[.59 -.40 -.86 -.20 -.39 .15 .34]  dut
[-.41 -.40 -.53 -.20 -.61 .15 .34]  Rog
[.59 -.67 -.85 -.12 -.82 -.04 .78]  Rifov
[.59 -.12 -.56 .05 -.85 .31 .36]  murov
loc: [-.04] : Rifov, 5
loc: [-.86] : dut, 2
find: [.59 -.12 -.56 .05 -.85 .31 .36] : murov

[-.03 -.04 .02 .20 .32 .02 -.20 -.08 .16 .04 -.23 -.32 .01 -.01 -.06 .18 .07 -.15 -.01 -.04 -.09 .04 -.05 -.03 .01 -.02 .00 .02 .09 .32 .07 -.10 -.12 -.02 .06 .07 .09 .16 -.06 .12 -.02 .06 .03 -.11 -.20 -.08 .05 .05] -> luv
[.07 .02 .23 -.04 -.03 -.04 .07 -.01 .03 .03 -.05 .02 -.07 -.01 -.05 .08 -.01 -.17 .02 -.04 .12 .02 .00 -.05 .12 .05 -.03 .02 .06 .05 -.05 .14 -.13 .04 .22 .00 .00 .40 .07 .11 .05 -.16 .01 .14 -.11 -.10 .02 -.08] -> Tifim
[-.05 .04 -.12 -.14 .00 -.05 .13 -.02 -.02 -.01 .06 -.15 .17 -.03 .03 .01 -.02 .13 .02 -.02 .00 -.04 -.04 .11 .10 .04 -.04 -.01 -.30 .16 .03 -.03 .00 .01 -.04 -.06 -.01 .01 .00 .11 .02 .05 .03 .09 .13 .09 -.03 .07] -> Rab
[-.17 .01 .26 .37 .02 .02 .04 .05 .04 .01 .09 -.10 .12 .02 .02 -.01 .10 .07 -.07 -.05 -.13 .01 .01 .01 .04 -.02 .10 .00 .18 .07 .22 -.01 .12 -.09 -.03 .05 .02 -.26 .10 .11 -.04 .08 .00 -.04 .12 -.08 -.02 .15] -> dut
[-.38 .01 .00 -.12 -.01 .00 .18 .14 -.07 .07 .21 -.09 .59 .07 -.02 -.27 -.06 -.25 -.07 -.09 .01 .00 -.04 .16 -.07 -.04 .06 .06 .39 -.34 .47 .02 .23 .02 .25 -.03 -.06 -.02 -.01 .09 -.13 .10 -.01 .17 -.30 -.18 -.14 -.22] -> murov
[.20 -.03 -.23 .18 .09 .03 -.32 .01 .10 .06 .29 -.03 -.40 -.08 -.15 .21 .19 .07 .03 -.02 .13 .06 .00 -.17 -.28 .02 -.02 -.03 .04 .00 -.04 .03 .04 .02 .01 .14 -.03 .05 -.20 .00 .08 -.51 .16 .00 -.22 -.07 .07 .08] -> Leza
[-.03 .04 .16 .05 .08 .02 .07 .04 .07 -.01 -.22 -.33 .00 -.02 .15 .02 .05 .05 .04 .00 .08 .02 -.10 .09 .07 -.05 .01 .04 .14 -.20 .05 .15 -.03 .07 .00 -.06 -.02 .00 .14 .11 .07 .10 .05 .00 -.26 -.15 .01 -.13] -> dabab
[-.04 -.05 .23 -.27 -.04 .05 .11 -.08 -.04 .03 -.22 -.11 .05 .02 .11 -.09 .02 -.02 -.06 -.18 -.21 .07 -.11 -.08 .03 -.18 .03 -.03 .69 -.10 .35 -.03 .09 .11 -.01 -.02 .00 -.43 .34 .11 -.05 .26 .03 .03 .03 -.06 -.11 -.16] -> bubet
[-.12 -.02 .04 -.39 -.37 .08 -.19 -.09 -.06 -.18 .20 -.04 .06 -.03 -.28 .10 .09 -.03 .01 -.04 .05 .01 -.01 -.20 -.25 .04 .00 .02 -.01 -.03 -.17 .07 -.12 .01 .22 -.03 .03 .41 -.22 .19 -.05 .13 .01 -.03 .17 .01 -.06 .10] -> Rog
find: [-.17 .01 .26 .37 .02 .02 .04 .05 .04 .01 .09 -.10 .12 .02 .02 -.01 .10 .07 -.07 -.05 -.13 .01 .01 .01 .04 -.02 .10 .00 .18 .07 .22 -.01 .12 -.09 -.03 .05 .02 -.26 .10 .11 -.04 .08 .00 -.04 .12 -.08 -.02 .15] : dut
loc: [.69] : bubet, 28
loc: [.25] : murov, 34
find: [.20 -.03 -.23 .18 .09 .03 -.32 .01 .10 .06 .29 -.03 -.40 -.08 -.15 .21 .19 .07 .03 -.02 .13 .06 .00 -.17 -.28 .02 -.02 -.03 .04 .00 -.04 .03 .04 .02 .01 .14 -.03 .05 -.20 .00 .08 -.51 .16 .00 -.22 -.07 .07 .08] : Leza
find: [-.38 .01 .00 -.12 -.01 .00 .18 .14 -.07 .07 .21 -.09 .59 .07 -.02 -.27 -.06 -.25 -.07 -.09 .01 .00 -.04 .16 -.07 -.04 .06 .06 .39 -.34 .47 .02 .23 .02 .25 -.03 -.06 -.02 -.01 .09 -.13 .10 -.01 .17 -.30 -.18 -.14 -.22] : murov
find: [-.05 .04 -.12 -.14 .00 -.05 .13 -.02 -.02 -.01 .06 -.15 .17 -.03 .03 .01 -.02 .13 .02 -.02 .00 -.04 -.04 .11 .10 .04 -.04 -.01 -.30 .16 .03 -.03 .00 .01 -.04 -.06 -.01 .01 .00 .11 .02 .05 .03 .09 .13 .09 -.03 .07] : Rab

[.07 -.01 .08 .04 -.45 .03 .13 -.06 .08]  luv
[.02 .00 -.02 .05 -.04 -.07 .07 -.28 .06]  Rab
[-.44 -.23 .49 -.24 .06 -.29 -.23 .20 -.09]  bubet
[.19 .24 -.13 .05 -.08 .19 .28 -.32 -.03]  dut
[-.06 .03 .02 .04 -.02 .11 .03 .18 -.05]  Rifov
[.18 .25 -.14 .12 .01 .14 .16 -.25 -.16]  dabab
[.50 .26 -.25 .16 -.39 .73 .30 -.62 -.04]  potis
[.05 .13 -.13 .07 -.05 .01 .09 -.09 -.13]  murov
[-.19 -.30 .15 .08 .24 -.45 .17 .26 .06]  Rog
[.10 .13 -.22 .10 -.27 .27 .25 -.34 -.20]  Tifim
[-.23 -.14 .02 .08 .18 -.21 .01 .14 .02]  dinu
loc: [.50] : potis, 0
loc: [.12] : dabab, 3
loc: [-.44] : bubet, 0
loc: [-.28] : Rab, 7
loc: [-.30] : Rog, 1
loc: [.30] : potis, 6
loc: [.09] : murov, 6

[-.41 .16 -.02 -.09 .02 -.11 -.22 .13 -.02 .04 -.09 .25 .08 .05 .01 -.02 .01 -.08 .16 .29 -.42 .09 -.18] -> Rifov
[-.08 .14 .26 .07 .32 .04 .34 -.29 -.22 .25 -.12 -.30 .25 .20 .19 .00 -.32 .33 -.56 -.11 -.07 .21 .02] -> Tifim
[.02 -.04 -.09 -.15 -.07 .16 -.08 -.40 .09 .37 -.73 .36 -.02 -.34 -.28 -.15 -.08 -.17 .04 -.79 .35 -.03 .39] -> luv
[-.14 -.02 .02 .08 .04 .02 .31 -.34 .17 .07 .06 -.01 .04 .09 .24 -.05 -.29 -.16 -.17 -.27 .08 .08 .37] -> Leza
[.10 .38 -.14 -.15 -.22 -.39 .07 -.47 .29 -.20 -.34 .25 -.30 -.04 .03 .10 .13 .21 .39 .00 -.21 -.14 .34] -> potis
[-.12 .19 -.33 .01 -.41 -.44 -.01 -.29 -.03 .12 .13 .07 .08 -.32 -.08 .16 .41 -.05 .33 -.03 -.66 -.10 -.09] -> dabab
loc: [.20] : Tifim, 13
loc: [.14] : Tifim, 1
find: [.10 .38 -.14 -.15 -.22 -.39 .07 -.47 .29 -.20 -.34 .25 -.30 -.04 .03 .10 .13 .21 .39 .00 -.21 -.14 .34] : potis

[.05 -.01 -.16 .15 .04 .05 .15 -.26 -.03 -.04 .05 -.16 -.03 .14 -.03 -.16 -.06 -.04 .03 -.43 .10 .28 .03 .01 .14 -.02 .12] = murov
[.14 .10 .07 -.04 -.02 .07 -.01 -.36 .10 -.09 .09 .11 -.08 -.04 .15 .14 -.08 .12 -.13 .35 -.11 -.21 .23 -.29 -.08 .10 .00] = Tifim
[-.11 -.08 .07 -.16 .03 .29 .12 .02 .00 .13 .07 .01 -.24 -.04 .02 .02 .07 .03 .21 .38 .16 .02 -.05 .12 -.19 -.07 -.07] = bubet
[-.26 .16 -.03 .08 .04 -.42 -.06 -.44 .08 .11 .02 .17 .08 -.07 .08 .14 -.16 -.04 .09 -.95 .25 -.06 .16 .06 .09 .24 .03] = Rifov
[.08 .08 .05 -.15 -.08 -.03 -.07 .21 .00 -.04 -.01 -.41 -.28 .05 .04 -.24 -.02 .02 .01 .20 .06 .19 .38 .01 .09 .09 -.08] = dinu
loc: [-.44] : Rifov, 7
loc: [.23] : Tifim, 22
loc: [.25] : Rifov, 20
loc: [-.21] : Tifim, 21

[-.07 .46 .75 .15 .00 -.24 -.02 .43 .11 .18 -.03 -.73 -.05 .60 .62 -.03 .32] : Tifim
[-.07 .46 .75 .15 .00 -.24 -.02 .43 -.33 .18 -.02 -.73 -.04 .60 .62 -.03 -.87] : luv
[-.17 .51 -.17 -.31 .00 -.83 .31 .31 -.90 .44 -.46 .31 -.09 -.05 -.05 .11 -.58] : Leza
[.45 -.16 .45 .17 .00 -.72 -.35 .57 -.78 .80 -.29 .33 -.06 .08 .29 .27 .20] : Rifov
loc: [-.04] : luv, 12
loc: [.33] : Rifov, 11

[-.37 .23 .56 -.19]  dabab
[.27 -.94 .55 -.36]  dinu
[-.51 .02 .33 -.02]  potis
[.19 .54 .37 -.17]  murov
[.05 -.36 -.93 .01]  Rifov
loc: [.01] : Rifov, 3
loc: [.54] : murov, 1
loc: [.55] : dinu, 2
loc: [.19] : murov, 0
loc: [-.94] : dinu, 1
loc: [.27] : dinu, 0
loc: [.33] : potis, 2

[-.09 .07 .06 -.13 .17 .29] : Rog
[-.11 .07 .36 -.04 .25 .06] : dabab
[.20 -.44 -.18 -.01 -.12 .06] : Tifim
[-.69 -.70 -.05 .29 -.08 .00] : dut
[-.11 .07 .36 -.04 .25 -.06] : potis
loc: [-.69] : dut, 0
loc: [-.18] : Tifim, 2

[.00 .76 .33 .06 .63]  Rog
[.21 .52 .36 .09 .85]  bubet
[.00 .91 .16 .02 .33]  potis
[.21 -.02 .00 .00 -.01]  Rifov
[.17 -.02 .51 .04 .37]  Tifim
[.19 .22 .16 .05 .29]  Leza
[.17 -.02 .34 .04 .37]  dabab
[.21 .52 .34 .07 .74]  Rab
find: [.00 .76 .33 .06 .63] : Rog
loc: [.36] : bubet, 2
loc: [.07] : Rab, 3
find: [.19 .22 .16 .05 .29] : Leza
loc: [.74] : Rab, 4

